Some points, one per row:
[-0.9 -1.2 -0.6 -2.2 -0.6  0.   1.2 -1.4  0.2 -0.2  1.  -0.2  0.8 -0.5
 -0.5 -0.6  0.7  1.6 -0.6 -0.1 -1.1]
[-0.5 -0.2 -0.9 -1.   0.5 -0.3  1.  -1.5  0.2 -0.7  0.2  1.   0.8  0.2
 -0.6  0.2  0.5 -0.3 -0.3  0.4 -0.3]
[ 1.7 -1.4 -1.5 -0.7 -0.6 -2.4  1.8 -0.3 -0.8 -2.3 -0.5  0.3 -1.7  1.2
  2.1  0.2 -1.5 -3.1  1.8 -0.7  0.5]
[-1.4  1.1 -1.4 -0.1 -0.9  0.1 -0.8 -1.  -1.6 -0.7  0.6 -1.2 -0.7  0.7
  1.1 -0.4 -1.  -1.4  2.5 -2.3 -1.2]
[ 0.8  1.   0.1 -0.3  1.1 -0.7  1.9 -1.5  0.1 -0.9  0.7 -0.9  0.3  0.8
  0.4 -0.9  0.5 -1.   0.8  0.4 -0.1]
[ 0.4  0.6 -0.4 -1.   0.7 -0.6  0.1  0.9  0.3  1.5 -0.5 -0.1 -0.5  1.
  1.8  0.7 -1.5 -0.1 -0.5  0.   0.1]
[ 0.1 -0.3 -0.5 -0.4 -1.   0.3 -0.6 -0.4 -0.9  0.6 -0.2  0.4 -0.3 -0.2
 -0.2 -0.1 -0.6  0.1 -0.1 -0.6 -0.1]
[ 1.6  0.4  1.3  0.9  0.3 -1.1  1.5  1.  -1.7 -2.1  0.9  0.  -0.6 -0.4
  0.7 -0.1  2.4 -2.4  1.2  0.7  1.4]
[-0.6 -0.3 -0.6 -0.5 -0.1 -0.6  0.   0.9 -1.1 -0.1  1.3 -1.7 -0.1  0.
  1.5 -0.3 -1.3 -0.6  0.1 -0.1  0.5]
[ 3.5 -4.4 -1.1 -0.5 -0.6 -1.7  1.5 -0.4 -1.5 -0.8 -0.3 -0.7 -3.1  0.3
  1.5 -0.7 -0.6 -2.7  3.2  2.2  2.3]
[-0.2  1.2  0.7  0.8 -0.2  0.8 -0.4  1.1  0.1  0.  -0.5  0.1  0.8 -0.8
 -0.9  0.  -0.1  0.8 -0.9 -0.5  0.2]
[ 0.   0.3 -0.6  2.   1.2  2.7  0.9  0.8  0.7  2.5 -0.2  0.1  0.8 -0.8
 -0.8 -1.   0.9  2.4 -0.4  0.3 -1.4]
[ 0.6  2.4  0.8  1.7  0.9  0.   0.1 -1.1  1.4 -0.6 -1.4  1.3  2.2 -0.8
  0.2  0.5 -0.9  2.6 -3.3 -2.5 -0.8]
[ 0.9  0.3 -0.4 -1.1  0.4 -0.4  0.4 -0.8 -0.9 -2.  -0.3 -2.  -0.2  0.1
  0.5  1.  -1.8 -0.3  2.8  0.1 -1.2]
[-1.9  0.2 -0.2  0.1 -1.1  1.2  1.7 -0.5  2.8  0.5 -1.6  0.4 -0.1  0.
  2.3 -2.7 -0.3  3.5  0.6 -0.1 -2. ]
[ 1.  -1.2  0.9  0.2 -0.1  0.5  1.3 -0.2  0.   0.6  0.1  0.3 -0.5  0.1
  0.9  0.3  0.2 -1.5 -0.4  0.4  0.5]
[ 1.3 -0.2  0.   0.5 -1.8 -0.1  0.7 -1.3  1.  -0.3  0.3 -1.   0.4 -1.5
  0.8 -0.7 -0.3  1.9  1.8 -0.7 -0.1]
[ 0.2  0.   0.5  0.6 -1.   1.7  0.   0.7  1.   1.7 -1.3  0.6 -0.8 -1.2
 -1.8  0.8 -0.5 -0.5  1.4  0.7  0.7]
[ 0.   0.   0.7  1.2  0.4 -0.9 -0.2  0.3  0.3 -0.7  1.4  0.1  1.5 -1.1
  1.2  1.  -1.8  1.1 -0.6 -0.7  0. ]
[ 0.9  0.4 -0.4 -0.2 -0.2 -0.9 -0.9 -0.8  0.4 -1.9 -0.4  0.6 -1.3 -1.8
  2.7 -0.7  0.4  0.7  0.2 -0.4 -1.1]
[ 0.   1.2  1.6  1.5  1.2  0.7 -0.5 -0.5 -1.7  1.3  1.5  1.6  0.   0.5
 -0.4 -0.5  0.3  0.  -2.   0.5 -0.2]
[-0.1  0.  -0.4  0.7  0.5  0.7  2.5  0.2  1.5  0.9 -0.4  0.1  0.8  2.4
 -0.3  0.8  2.1  1.2 -0.5  0.9  0. ]
[ 0.7  1.2 -0.3  1.6  1.4  0.1 -0.1  1.2  0.7  0.7 -0.5  1.1 -0.4 -1.
 -2.5  0.7  0.5  0.1 -1.4  0.8 -1.2]
[-1.1  0.1  0.   0.3 -0.2  0.3  0.2  1.2  1.4  0.2 -1.  -0.3 -0.1 -0.8
 -3.2  0.9 -0.2  0.7 -1.5 -0.4 -0.2]
[ 0.7  1.9  0.3  2.1  0.1  1.2  0.4  1.   1.1  1.  -0.7  1.6 -0.5  1.3
  1.3  1.9  1.2 -1.2 -1.5  1.  -0.3]
[ 1.1  0.7  0.8 -0.4 -1.3  0.2 -0.7 -1.1  0.   0.5 -0.7 -0.1  1.7 -0.5
  0.5 -0.8  0.2  1.   0.8 -1.2  0.7]
[ 0.7  0.4 -0.1  1.4  0.   1.   1.   0.6  1.8  1.6  0.2 -0.3  0.4 -0.1
 -0.5 -1.3  0.   2.  -1.1 -0.4 -0.7]
[-1.3 -0.3 -0.2 -1.3  1.4 -1.3 -1.   0.5 -0.1 -0.2  0.3 -0.1  0.6 -0.2
  1.2 -2.1 -2.1  0.2  0.5  2.   1.2]
[-0.2  0.   0.6 -0.7 -1.1  0.4 -0.4  0.3  0.4  0.2 -1.2 -0.1  3.1 -1.7
  1.1 -0.6  0.1  2.   0.4 -0.4  0.9]
[-1.6  0.8  0.4 -1.6 -0.7 -0.3 -1.   0.9  0.6 -0.3  0.1  0.7  1.1  0.8
  1.  -0.7  2.1  0.9 -1.3 -0.3  0.3]
[ 0.5 -0.2  1.   0.8  0.1  0.2 -0.1 -0.4 -0.1  0.9  0.6  0.2 -0.9 -0.2
 -0.6  0.5 -0.2  0.   0.8  1.4  0.8]
[-1.4 -1.1  1.2  1.2 -0.2  1.5  0.   0.4  0.6 -0.5 -0.2  0.6 -1.1  1.8
 -0.5 -1.5  0.1 -0.1  1.4  0.2 -0.7]
[-0.1  0.  -0.5 -0.3 -1.7  0.2 -1.1 -0.3 -1.3  0.4  0.   0.5 -0.6 -0.2
  0.   0.5 -1.7  0.4 -0.1 -0.4 -0.7]
[-1.   0.5 -0.5  0.7  0.2  0.3  0.7  0.2  2.4  1.6 -1.4  0.8 -0.4  0.3
 -0.2 -1.3  1.8  1.1 -1.6 -0.6 -0.5]
[ 0.   1.  -0.2 -0.5 -1.  -0.1  0.6 -0.6  0.5 -0.4  0.3 -0.2 -1.2 -0.1
  1.6 -0.4  0.   0.6  0.8  0.2  0.9]
[ 0.8  0.3  0.  -0.9  0.2  0.1 -0.2  0.5 -1.7 -0.6  0.5 -0.4 -1.3 -0.8
  0.2  0.6 -0.3 -1.8  0.4  0.6  0.3]
[ 2.3  0.3  0.2 -1.5 -0.5 -1.   0.3  0.2 -3.6 -0.6  0.5  0.1 -3.1  1.3
  2.6 -2.  -0.7 -3.2  1.9  2.9  1.4]
[-0.1 -0.9 -0.4 -0.8 -0.7 -0.5  0.9 -1.   0.8 -0.1 -0.5  0.2 -0.9  0.4
  0.6 -1.2  0.4 -0.1 -1.  -1.4 -0.4]
[ 1.   0.   0.2  1.3  1.1  0.8 -0.2  1.2  0.6  1.7  0.  -0.7  0.4 -0.5
 -0.4  1.  -1.2 -0.8 -0.2 -0.4  0.1]
[-1.8 -1.2 -1.9  0.5  1.1 -1.3  1.2 -2.6  2.3  0.9  0.2 -0.6  0.5 -2.4
 -2.7 -1.8  4.8  2.7 -1.5  0.7 -2.5]
[ 0.7 -0.8 -0.1  0.1  0.7  0.6 -3.2  0.  -2.7  0.   0.4 -2.8 -1.   1.4
  2.4  0.7 -3.  -0.3  1.4 -1.6 -0.5]
[ 0.3  0.5 -0.8  1.5  1.   0.5  0.8  0.4  0.4  1.3 -0.1 -0.3 -0.2  0.
 -0.8 -0.6  0.4 -0.1 -0.2  0.6  0.2]
[-0.6  0.   0.  -1.7 -0.4  0.6 -0.6 -0.8 -0.3 -1.1 -0.1 -0.3 -0.1 -0.8
  1.3  0.8  0.9  0.4  1.4 -0.3  0. ]
[ 0.2 -1.5  1.  -2.   0.   0.   0.9 -1.3  0.7  0.3  1.6 -0.8  0.6  0.3
  0.  -0.7 -0.2  0.1 -0.8  1.1 -0.1]
[ 0.2 -0.1  0.4 -0.8 -0.7  0.3  0.   0.6  0.  -0.2  0.6  0.1 -0.2  0.2
  1.2 -0.4  0.2  0.6  0.4  0.3 -0.4]
[ 0.2  0.9 -0.5  2.1  0.1 -0.1 -0.2  0.4  0.8 -0.2 -0.7  0.7 -0.6 -0.6
 -0.7  0.9  0.   0.3 -0.3  0.5 -0.2]
[ 0.7  0.1  0.7 -3.4 -1.3 -1.4 -0.2  1.1 -1.1  0.1 -1.5 -2.5  0.3 -0.1
 -1.7 -1.4  0.7  0.2 -1.4 -2.3  1.2]
[ 0.8  0.8 -1.   2.1  0.5 -0.4 -0.4  1.1 -0.3  0.1 -1.2  0.3 -0.3 -0.7
 -1.3  0.6 -0.5  1.2 -0.7  1.3 -1.2]
[ 1.   0.1  0.3 -0.2 -0.4  0.4  0.8  0.6  0.4 -0.5 -0.3  0.8  0.9 -0.3
  0.9  0.4 -0.1 -0.7  0.6 -1.  -0.5]
[-1.5 -0.1  0.4 -1.7 -0.2 -0.7 -1.1 -0.7 -2.1 -2.9  1.2  0.6  1.2 -1.1
  0.   0.7  0.8 -2.1 -0.3 -1.7  1.3]
[ 1.2  0.7  0.8  0.4  0.9 -0.1 -0.1 -1.3 -1.9 -2.  -0.5  2.1 -1.5 -1.5
  0.4 -0.1 -2.4 -2.8  2.7 -0.4  0.4]
[ 0.5 -0.3 -0.2 -0.6  0.3 -0.1  0.3 -0.8 -0.1  0.   0.9 -0.2  0.7 -0.2
  0.7  0.5  0.3  0.9  0.2  0.  -0.3]
[ 0.8  2.3  0.6  1.8  1.  -0.4  1.2  0.7  0.6  1.  -0.8 -2.6  1.  -0.7
  0.   0.5 -0.1  0.6  0.  -0.8 -0.5]
[-1.2 -2.1  0.4 -1.3 -0.7 -0.3 -0.9  0.3 -1.7 -1.7 -1.   0.5 -0.7 -0.8
  0.3  0.9 -0.7 -1.5  0.9 -0.6  0.4]
[-1.7 -0.3 -1.3 -0.8 -1.9  0.5  0.2 -0.5  0.7  0.6  1.2 -0.6  0.9  1.2
  1.   0.2  0.3  1.3  0.5 -1.4 -0.6]
[-0.7  1.2  0.7  1.4  0.4  1.4 -0.1  2.1  3.4  2.2 -1.5  1.   0.5 -1.2
 -1.   2.4 -0.6  1.9 -2.3  2.8 -1.6]
[ 0.8 -1.4  0.2  2.5  1.2  1.2  0.7  2.2  1.1  3.1  0.4 -0.7  0.7 -1.1
 -0.2  0.1 -1.2 -0.4  0.2 -0.7  0.2]
[ 0.5  0.7 -0.3  1.2  1.6 -0.3  1.   0.6  0.7  0.3  1.   0.  -0.8 -0.8
 -0.5  0.8  0.6  0.3 -2.3  0.8 -0.2]
[ 0.3 -0.2  0.   1.1  0.4 -0.8  0.8 -1.2  2.1  0.3  0.3  1.1  0.9 -0.4
 -0.4  0.4  1.2  0.7 -1.7 -0.9 -0.8]
[ 0.9 -0.3  0.3 -0.2  1.8  0.8  1.8 -1.7  0.5  1.4  0.4  1.9 -0.9 -1.4
 -2.1  0.9  1.5 -0.4 -2.3  0.  -0.3]
[ 1.3 -0.4  0.5  1.   0.4  0.2 -0.1 -0.3 -0.3  0.9 -0.5 -0.2  0.2 -1.1
  0.3  0.1 -0.4  0.3 -0.3  0.  -0.1]
[ 0.5 -0.5  0.3 -0.6  1.1  0.1 -0.2 -0.8 -1.1 -0.3  0.   0.   0.4  0.2
 -0.4 -0.2 -1.3 -1.2  0.3 -0.4  0.1]
[ 0.5  1.4 -0.8 -1.6  0.2  0.5 -0.2 -0.8 -2.9 -2.1 -1.   2.3 -0.3 -0.5
  1.2  1.2 -2.3 -4.3  1.9  0.7  0.9]
[ 0.5  0.1 -0.3  1.  -0.4  0.2  0.3  0.6  0.7  0.6 -0.2  0.5 -0.4  0.3
  0.1  0.7  0.2  0.1 -0.5  0.6 -0.6]
[ 1.8  0.5  1.   0.2  0.8 -0.4  0.3  0.4 -2.  -2.   0.3  0.5 -1.   0.1
  0.5  0.   0.7 -2.9  1.6  0.8  0.2]
[-1.7  0.2  0.3  1.   1.4  1.2  0.1  0.5  3.   1.8 -1.2 -0.8  1.7 -1.6
 -1.9 -1.6  3.   2.3 -2.2  0.6  0.2]
[ 0.1 -0.1 -1.   0.6  0.7  0.8  0.2  0.1  0.   1.8  1.   1.4 -0.3 -0.2
 -0.7  1.  -0.2  1.2 -1.3  1.3 -0.8]
[-0.2  1.3  0.3 -0.4 -1.3  0.3 -0.7  0.6  0.4  1.2 -0.8 -0.1  0.9  0.1
 -0.7 -0.3  0.4  0.5 -0.1  0.2 -0.1]
[ 0.2  0.   0.3 -0.7 -0.3  0.4 -0.8  0.5 -1.  -0.2  0.9 -0.7 -0.1 -0.1
  1.4  0.   0.  -0.2  0.5  0.2  0.2]
Here are 10 more points, each followed by its number:
[ 0.6 -0.4  0.5 -0.4 -0.7 -0.6 -0.1  0.4 -0.4 -0.9  0.6  0.7  1.2 -0.8
  0.2  0.3 -2.2  1.9  0.  -0.2 -0.4] 0
[-0.5  2.2 -0.4  0.3  0.8  0.4 -1.7 -0.6 -1.1  0.2 -0.7  1.4  0.2 -0.4
  1.3  0.2 -0.6  1.2  0.7  0.8 -0.4] 1
[ 0.9  0.   0.5  0.6  0.3 -0.2  0.6  0.7 -0.6 -0.4 -0.3 -0.1 -0.9  0.1
  0.1  0.2  0.7 -0.9  0.4 -0.3  0.4] 2
[ 0.   1.   0.1  0.6  0.6  0.7 -1.3 -1.7 -2.3 -0.7  0.  -0.4 -1.   0.1
  1.4  2.1 -0.7 -1.4 -0.1 -2.5 -2.2] 3
[-1.1  1.4 -0.3  0.2 -1.2 -0.1  1.5 -1.5  0.3 -1.8  0.6  0.8 -0.4  0.5
  2.4 -1.7 -0.3 -0.4  1.3 -0.5  0.2] 4
[ 0.   0.4  0.8 -0.8 -1.9  0.6  0.6  0.7  0.2 -0.1  0.4 -0.6  0.  -0.6
  1.1  0.6 -0.5 -0.4  1.2  0.4 -0.3] 5
[ 0.4  0.1  1.5 -0.8 -0.5  1.3  1.1 -1.4 -0.9 -0.3  0.7 -0.3  0.4 -0.3
 -0.8 -1.7 -0.8 -0.5  1.3 -1.3  0.6] 6
[ 0.  -0.1 -0.3  0.1 -0.1  0.7 -0.5  0.2 -0.7  0.   0.6 -0.6 -0.2  0.5
  1.4  0.9 -1.2 -0.3  0.4 -0.6  0.5] 7
[-0.6 -0.9 -0.6 -2.4  0.8 -0.6 -0.6 -0.3  0.5  0.2  0.2 -1.3  1.6 -0.2
  1.1  0.1  1.1  1.8 -0.1 -0.4  0. ] 8
[-0.2  1.   0.9  1.9 -0.3  1.  -1.9  1.7  1.1  0.3 -1.   2.3  0.  -1.3
 -1.8 -0.5 -1.2  1.  -1.9 -0.4  0.1] 9
Which two of these numbered points are nearest to each point below by angle, seen from the average point of the first points? Their numbers follow each, nearest first.
[-0.6  0.5 -1.5 -0.4 -0.1 -0.5  0.2 -1.5  1.4 -2.3 -1.6 -0.6 -0.9  0.9
  2.1 -0.7  0.2 -0.6  1.1  0.5 -0.3] > 4 1
[-1.5 -0.9  0.  -1.3 -0.5 -0.4 -1.  -1.4  0.1  0.2  1.  -0.4  0.8  0.4
  0.8 -0.2  0.7  1.6  0.  -1.  -1.1] > 8 0
[ 0.7  1.1 -0.5 -0.6 -0.2 -0.2  0.3 -0.9 -0.9 -1.   0.3  0.3 -1.7  0.7
  0.9 -0.6  0.  -1.7  0.3  0.  -0.4] > 4 3
[ 0.1  1.  -0.7  2.   1.5 -0.6 -0.3  1.2  1.4  0.2 -1.5  0.2 -0.8  0.9
 -1.9  1.3  0.4  0.5 -2.4  1.2  0. ] > 9 2
[-0.1  0.1  1.   0.6 -2.1  0.2  0.6 -1.4 -0.1  0.7  0.5 -0.5  0.6  1.
 -0.9 -1.2  1.1  0.9 -0.7 -0.5  0.3] > 6 4
[ 0.6 -2.1  1.4  0.7 -1.6  0.7  1.  -1.1  0.4  0.1  0.2  1.4 -0.9  0.1
  0.4 -1.6 -0.1 -1.8  0.6 -0.8  0.7] > 6 4
[ 0.1 -0.2 -1.3 -0.5  0.4  0.1 -0.3  0.8 -0.9  0.6  0.  -1.9 -0.1  0.7
  0.7 -0.8 -2.3 -0.1  0.6 -0.7 -0.4] > 7 3
[-1.   0.4 -1.5 -1.5  0.  -1.3  0.2 -0.6  0.5 -0.3  1.  -1.   0.5 -0.6
  1.3 -0.6  1.3  1.9 -0.8  1.3 -0.1] > 8 4
[ 0.   0.5 -0.3 -0.7 -0.7  0.   0.4 -1.  -2.1  1.   0.2 -1.   0.6  2.8
  1.2  0.6 -0.6 -0.8  1.5 -1.3  1.3] > 7 6
[ 1.  -0.1  0.9 -0.1 -1.2  0.   0.8  0.9  0.5  0.2  1.  -1.2 -0.2 -1.6
  0.9  1.   0.2 -0.8  0.4  1.7 -0.1] > 5 2
[ 0.4  0.1  0.9  0.7 -0.4 -0.5  0.9  0.4  0.8 -0.3 -1.1  0.   0.3  0.5
 -0.3  0.7  1.1 -0.7  0.2  0.   0.5] > 2 5
[-0.1  0.3 -0.6  0.5 -0.2 -0.7 -1.   0.8  0.6 -0.5  1.2  0.   0.9 -0.3
  1.   1.  -1.9  1.2  0.3 -0.7 -0.5] > 0 7
[ 0.1  0.2  0.7  1.7  1.   1.  -0.3  1.1 -0.2  0.7 -0.3  0.1  0.1 -0.7
 -0.3  0.5 -0.1 -0.3 -0.6  0.  -0.3] > 9 2
[ 0.1 -0.5  0.8 -0.7 -0.7 -1.5 -0.9  0.8 -1.1 -0.6 -0.4  0.3  1.9  0.6
  0.5  0.4 -0.8 -0.2  0.2 -1.   1. ] > 0 7
[ 0.7  1.1  0.5  0.5 -0.5 -0.3 -1.2 -0.6 -1.2  0.3  0.2 -0.1 -0.7  0.1
  0.5  0.8  0.  -0.6 -0.4 -0.6 -1. ] > 3 1
[-1.3 -0.3  0.8  0.9 -0.3  1.1 -0.5 -0.4  0.  -0.4  1.5 -0.2  1.4  0.2
  1.3 -0.9  0.8  0.5  0.5  0.5  0. ] > 4 8
[ 0.1 -0.2 -0.6 -0.1  0.3 -0.2  0.5  0.6 -0.5 -0.1  0.  -0.8 -0.3  0.5
  0.3  0.2 -1.1  0.3  0.  -0.4 -0.1] > 7 0
[-1.3  0.4 -1.3 -1.4 -1.   0.2 -1.9  0.4  0.5 -0.2  0.2  0.5  0.3  0.
  1.2  0.  -1.1  1.2  0.1  1.2  0.4] > 1 8
[-1.3 -2.2 -1.7 -2.2  1.1  0.2  0.5 -0.8  1.4 -0.8  0.9 -2.2  0.3 -1.3
  0.1 -0.3  1.2  1.9 -1.6 -0.5 -2.7] > 8 0
[ 1.3 -0.2  1.   0.4 -0.5 -0.1  0.8 -0.5 -0.4 -0.7  1.2  1.9 -2.2  1.1
  0.   1.5  1.4 -2.9  0.1  1.6  0.8] > 2 4
[-0.7 -0.9 -0.6 -1.  -0.1  0.5  0.5  1.5 -0.7  1.8 -0.1 -0.9 -0.4  0.8
  0.3  0.  -1.1 -0.2  0.8 -0.2  0.9] > 7 5
[-0.8 -0.6 -0.9 -1.  -0.3 -0.1 -1.2 -0.8  0.4 -0.5 -1.2 -0.1  0.7 -0.3
  0.1 -0.1  0.2  0.9 -0.9 -0.7 -0.5] > 8 0
[ 0.5  0.2  0.8  0.7  0.4 -0.7  1.2 -0.6 -0.3 -0.3 -0.7  2.3 -1.2 -1.
 -0.4  0.   0.8 -2.6  0.2  1.5  0.9] > 2 4
[ 0.1 -1.2  0.7 -0.9 -0.8  0.4 -0.2  0.1 -0.2  0.7 -0.2 -1.4 -0.1 -0.4
  0.1 -1.8 -1.   0.5 -0.5 -1.4  0. ] > 6 8
[-1.  -0.2  1.1 -2.1 -0.4  0.6 -0.1 -1.4 -0.9 -0.8  0.3 -0.5  0.1 -0.3
  0.2 -1.2  1.1  0.5  1.4  0.1  0.2] > 6 8
[ 0.8  0.9  0.1  1.7  0.1  0.2 -0.4  0.2  0.4  1.3 -0.1  0.1  0.1 -0.5
 -2.1  0.5  0.  -0.3 -0.9 -0.4  0.2] > 9 2
[-0.4 -1.1 -0.8 -2.4  0.6 -1.3 -1.4 -0.4  0.2  0.1 -0.4 -1.7  1.6 -0.1
  0.2  1.   1.9  2.2 -0.7  0.5 -0.4] > 8 0
Now 10 new points, numbered from 0 again:
[-0.1 -0.1  0.1  0.9  0.7  0.4  0.6 -1.1  0.5 -0.1 -0.7  0.8  0.5  0.1
 -1.7  0.3  0.2  0.6  1.3  0.3 -0.4] 0
[ 0.2  0.6  0.5  0.9  1.5 -0.5  1.2  0.5 -0.3 -2.4  1.6  1.9 -0.6  0.3
 -1.5  1.5  2.5 -3.5  1.5  0.8  0.8] 1
[-1.2 -1.3  0.1  0.  -2.2 -0.7 -1.9  1.3 -0.1 -1.   0.9 -0.1 -0.7  1.
  0.   0.5 -1.4  0.6 -1.4 -1.6 -0.3] 2
[ 0.6  0.1  0.5  0.2 -0.5 -0.4 -0.3  1.4 -0.7 -0.8  2.2 -1.3  0.6  0.3
 -0.5 -0.3 -0.3 -0.2 -0.7 -0.8  0.6] 3
[ 2.7 -2.5 -1.5 -2.4  0.8 -1.6 -0.6  2.   0.4  1.4  0.1 -2.4 -0.7  0.9
 -0.5 -2.  -2.8  2.2 -1.1  3.5 -0.7] 4
[ 1.2  0.3 -1.  -2.   0.5 -1.6 -0.7  0.7  0.  -0.5  1.1 -1.3 -0.6 -0.6
  1.3  0.  -1.1  0.8 -0.6  1.6  0.9] 5
[-0.3 -1.2 -0.1  3.   1.9 -0.8  2.1 -0.6  1.3  1.1  0.7  1.  -0.2  1.4
 -1.3  0.2  0.4  0.7 -2.5 -1.5 -0.3] 6
[-1.8 -0.2  1.3  1.1  0.3  0.1  1.4 -1.9 -1.5  0.   3.  -1.5  2.2 -1.
  1.3 -2.6  1.4  0.7  1.2 -0.2 -0.6] 7
[-0.2 -0.4 -0.2 -0.4 -0.5  0.6  0.1 -0.5 -0.5  1.1 -0.5  0.2  0.6  1.7
  0.8 -0.2 -0.8  0.   0.9 -0.5 -0.6] 8
[-0.4 -1.   0.4 -0.6  0.  -0.4  0.7 -2.  -1.9  1.  -0.8 -0.5  0.4  1.8
  0.1 -0.8  0.6 -1.   1.3 -1.1  0.4] 9
Which two of these numbered points are nearest to each point below by angle, seen from the average point of the first points? Their numbers follow each, nearest first.
[-0.1 -0.3 -0.4 -0.3 -0.7 -0.8  0.8 -1.  -0.9  0.8  0.1 -0.2  0.3  1.9
  0.  -0.8  1.5 -0.2  1.5 -0.3  0.6] > 9 8
[-0.6  0.3 -0.2  0.6  0.5  1.   0.  -0.5  0.4  0.2 -0.9 -0.3  0.2  0.4
 -0.6  0.6 -0.4  0.7  0.   0.1 -1.2] > 0 8
[ 1.2  0.9 -0.1 -1.9  0.5 -1.7  0.2 -1.5 -2.5 -0.8 -1.  -0.2 -1.7  0.3
  0.2 -0.8 -1.5 -3.2  2.4 -1.   1.1] > 9 1
[-0.7 -0.9 -0.6  0.   0.9  0.1 -0.2 -0.1  0.5  0.8 -1.5  0.5  0.7 -1.9
 -0.7  0.3 -0.4  0.9  0.5  0.4  0.4] > 0 4
[ 1.2  0.7 -0.2  0.5 -0.5 -0.3  0.7  0.2 -0.6 -1.5  0.3 -1.   0.   0.9
  1.8  0.3 -0.9 -1.   0.6 -0.5  0.4] > 3 5
[ 0.5 -0.3 -2.3 -1.8 -0.2 -1.  -1.3  2.3  1.5  1.8 -3.1  0.5 -0.1 -0.7
 -2.3  2.2 -0.2  1.6  0.5  1.3  0. ] > 4 5
[ 0.2  0.2  0.7  0.1 -0.1  1.2  3.  -1.4  2.2  1.8 -1.7  1.3  1.6 -2.5
 -0.4  0.8  1.6  2.3  1.1  1.6 -0.6] > 0 7
[-0.1  0.3  0.1  0.4  0.3 -0.3 -0.5 -0.2  0.5 -0.2 -0.6 -0.2  0.7 -0.7
 -0.3  0.3  0.1  1.4  0.  -0.2 -0.3] > 0 2
[ 1.7  0.8  0.2  0.8  1.  -0.5  0.7  0.8 -0.4 -0.2  0.  -0.4  1.8  0.5
 -1.4  0.3  0.4 -0.4 -0.9 -0.8  0.2] > 3 6
[ 0.7 -0.5  0.7  1.2  0.5  0.4 -0.8 -1.3  0.9  0.5 -0.9  0.6  0.8 -0.9
 -2.3  1.   0.   2.7 -0.7 -0.5 -1.1] > 0 6
[-1.9 -0.9  0.3 -2.2 -0.2  0.6 -0.1  1.  -0.1 -0.5  1.1  0.   1.  -0.2
  1.3 -3.8 -0.1  0.9 -0.5  0.  -1.7] > 7 4
[-0.8 -0.1 -0.3  0.3 -1.3 -0.9 -0.8 -0.4 -1.1 -1.7  0.2  0.7 -0.4  0.8
  0.   0.1 -0.1 -0.9 -0.7 -1.1 -1. ] > 2 3
[-0.3 -0.6 -0.5 -1.4  1.7 -0.1 -0.5  0.   0.  -0.6  0.  -0.4 -0.9 -0.6
  2.4 -0.8 -0.9  0.4 -1.7  0.9  0. ] > 5 4
[ 0.6 -0.9 -1.4 -1.3 -1.  -2.   2.3 -1.8  0.1  0.4 -0.3 -1.2  0.1  0.6
 -1.1 -1.3 -1.1  0.5  0.5 -1.6  0.3] > 9 8
[ 0.7  1.2 -0.1 -1.4 -0.4  0.1  0.2 -0.8 -2.6 -1.3 -0.1 -0.4 -1.4  0.9
  0.4 -1.2 -2.  -3.2  2.5 -1.2  1.3] > 9 8
[ 2.8 -1.1  0.1 -1.2 -2.2  0.  -0.1  1.  -1.2  2.4 -1.  -0.4  2.3  2.7
  0.7  0.8 -1.1 -0.1  3.7 -1.5  0.5] > 8 9
[ 0.4 -0.3  0.5  0.3  1.4  0.  -0.1  0.5  0.   0.8 -0.7 -0.7  0.3  0.2
 -1.1  0.1 -0.5  0.1 -0.3  0.1 -0.5] > 4 6
[ 0.8  0.9 -0.3  1.  -0.1 -0.4  0.   1.4 -0.1 -1.3  1.5  1.8 -1.5  0.3
 -0.2 -0.5 -0.4 -3.1  0.7  1.4  1.1] > 1 3
[ 0.5  0.3 -0.7  1.9  0.   0.8  0.9  0.6  1.1  2.4  0.2  0.7 -0.3  1.2
  0.   0.5  1.5 -0.2 -1.8  0.9 -1.7] > 6 0
[-1.1 -2.1  0.6 -0.9  0.9 -0.1 -1.1 -1.9 -1.1 -0.3  1.2 -0.4  2.   0.1
  0.3 -1.5  0.5  0.9 -0.5 -1.3 -1.7] > 7 9
[-2.  -0.8 -0.8 -0.5 -1.   0.2 -0.9 -0.7  0.5 -1.7  0.2 -0.4 -0.7  0.8
  0.8 -0.6 -0.5 -0.3 -0.6 -1.4 -0.3] > 2 8
[ 1.9 -1.5  0.2 -4.3  0.5 -2.1  1.3 -1.6  1.3  0.6  0.7 -2.1 -0.3  1.1
 -0.6 -0.7  0.5  2.4 -2.1 -0.9 -0.3] > 4 5
[ 3.1  0.7  1.2  0.2 -0.1  0.2  1.7  1.9 -1.8 -1.7  0.1  1.3 -1.9 -1.9
  0.5  0.3  2.  -3.2  2.5  1.2  1.5] > 1 3
[-2.4 -2.8  0.2 -0.2 -0.6  0.3  0.  -1.   0.5 -0.6  0.9 -2.   0.5  0.4
  1.  -1.5  0.7  1.2  0.  -0.6 -1.2] > 7 2
[-2.8 -1.4  0.  -2.1 -1.1  1.  -0.4 -0.3 -0.7  0.1  2.  -1.8  0.5  1.
  0.7 -1.2  1.6  1.2  0.9 -0.7 -0.2] > 7 9
[ 0.4 -0.7  0.3 -0.4 -0.9  0.2  0.3 -1.3  0.1  0.3 -0.3  0.2  1.1 -0.8
  0.4 -0.7  0.2  1.   1.5 -0.4  0. ] > 7 9
[ 0.   1.9  0.8 -1.9 -1.2 -1.8 -1.   0.9  1.4 -0.3 -0.5  0.   0.1  0.
  0.6 -1.5  0.7  2.  -1.9  0.7  1.3] > 5 4
